One turn sends every row of this set to another row. A few are shown first. Where does it send the rows asked after them?
K377: [-22  28  41  -4 -25 -18  -4 -11  -5 -11  20  -4 -17 -23 -44]
K282: [-36  13  -9 -28   2 -22  30 -15   8  -7  -6  -2  20  -3   5]
K460: [  0 -23  21   3  25  15 -22  31   1  -2   7  -7  -6   8  10]
K653: [-23  29  37   5 -18 -20   5   6 -11 -15  19 -17 -14 -13 -39]
K591: [ 37   8  37 -18 -12  21   5  -3  23 -25   2   8  16  -5  -1]
K888: [ 32  -3  42 -22 -18   8   5   9  22 -23   3   7  15 -19  -4]
K14: [-42  17 -14 -10  -6 -15   0 -38  -9  -6  15  11   4  -9 -33]
K154: [-12 -21  32 -20  12  21 -38 -25  26  12   1  24   0  -6  -1]
K646: [-34  15  -7 -35  -3 -16  22 -35  14  -6  -5  10  19  -9   1]
K852: [-24 -15 -15 -21  17   2  -1 -15 -15   1  31   6 -25  24   2]
K215: [-27 -24  -9 -32   9  -4  -7 -19 -12   4  33  16 -29   7  -4]
K492: [  6 -10  16   6  29  32 -25  10   6  -5   7  -2  -4  22  13]
K948: [ 32  -3  39 -18 -13   7  10  18  18 -24   3   0  16 -14  -1]
K255: [-28 -25 -10 -29  12  -7  -3  -8 -16   4  32   9 -28   9  -3]
K190: [-34  19 -11 -27   4 -15  29 -23   9  -8  -6  -1  22   2   7]
K536: [ -4 -34  28  -8  16   6 -29  27   4   3   7   5 -10 -13   2]
K795: [ 15  26  51   5 -22  12  10  14   5 -12   8 -21  -2  10 -13]
K491: [ 11  12  61 -10 -35   0   1   9   9  -5   9  -7  -7 -18 -22]
K578: [ 11  14  56  -1 -27   1   8  22   5  -9   8 -19  -4  -6 -17]
K957: [ 35   2  40 -23 -17  15   3  -2  25 -22   3  11  15 -14  -4]
K308: [ 19  33  50   3 -23  22   5  -5  11 -12   8 -13  -2  14 -13]
K395: [-33  20 -10 -31   1 -12  25 -33  12  -7  -5   6  21  -1   5]
K690: [ -7  -7  24  -8  24  34 -31 -27  24   6   0  14   5  19   7]
K83: [ 34   4  36 -14  -9  12  11  16  18 -26   2  -3  18  -5   1]
K50: [-19  40  31  12 -11 -11   8   3 -12 -18  19 -23 -10   4 -33]
K678: [-42  23 -20   0   2 -13   7 -27 -14  -9  14  -1   7   6 -27]
K364: [-20 -35  30  -8  19  -1 -21  25  10  11   0  -4   3  -7   3]
K933: [-26 -20 -13 -23  16  -4   1  -7 -18   1  32   4 -26  19   0]
K442: [  8  -7  20  -3  22  40 -35 -15  13  -3   7  14  -7  16   9]
K808: [-24 -18 -11 -30  11   3  -8 -27 -11   3  32  18 -28  13  -3]
K70: [  5 -18  28 -14  13  31 -42 -18  16   2   8  25 -11  -5   2]
K11: [ 36   9  35 -14  -9  18   9   6  21 -27   2   0  18   0   1]
K664: [-15 -21  22   4  30  12 -15  23   9   6  -1 -13   8  18  11]
K389: [-14  50  28  13 -10   2   5 -16  -6 -20  19 -16 -10  12 -33]
K651: [-22 -14 -14 -26  15   6  -5 -25 -12   1  32  13 -26  22   0]
K249: [-18  38  39  -4 -24  -5  -8 -30   0 -13  21   4 -16 -15 -42]
K185: [ -8  -6  19   4  32  29 -20  -4  17   3   0  -5   9  31  12]
K519: [-45  17 -18   0   2 -20  10 -16 -17  -7  14  -4   7   0 -28]
K941: [-38   8  -6 -33  -2 -25  27 -16   9  -5  -6   2  19 -13   2]
K386: [-19 -36  36 -20  11   3 -33   1  19  15   1  15  -1 -19  -3]
K118: [-41  23 -18  -5  -2 -10   3 -38 -10  -7  14   7   7   2 -30]
K894: [-37  10  -5 -36  -4 -22  23 -26  12  -4  -5   9  18 -15   0]
K237: [-46  11 -12 -11  -7 -23   2 -28 -11  -5  14   8   4 -15 -34]
K502: [-13  48  33   4 -16   4  -4 -33  -1 -17  20  -2 -12   3 -37]
K424: [ 14  19  61 -13 -35  11  -5 -11  16  -6   9   2  -7 -14 -22]
K959: [ 18  30  55  -6 -29  22  -3 -18  16  -9   8  -1  -5   2 -18]
K834: [-47  11 -14  -6  -3 -25   6 -17 -15  -6  14   0   4 -10 -31]
K108: [ -1 -32  32 -17   9  14 -39   2  11   5   8  20 -13 -20  -2]

K894 moves to K646
K808 moves to K651
K888 moves to K957
Now these:
K536 moves to K108
K653 moves to K377
K118 moves to K678
K185 moves to K664
K308 moves to K795

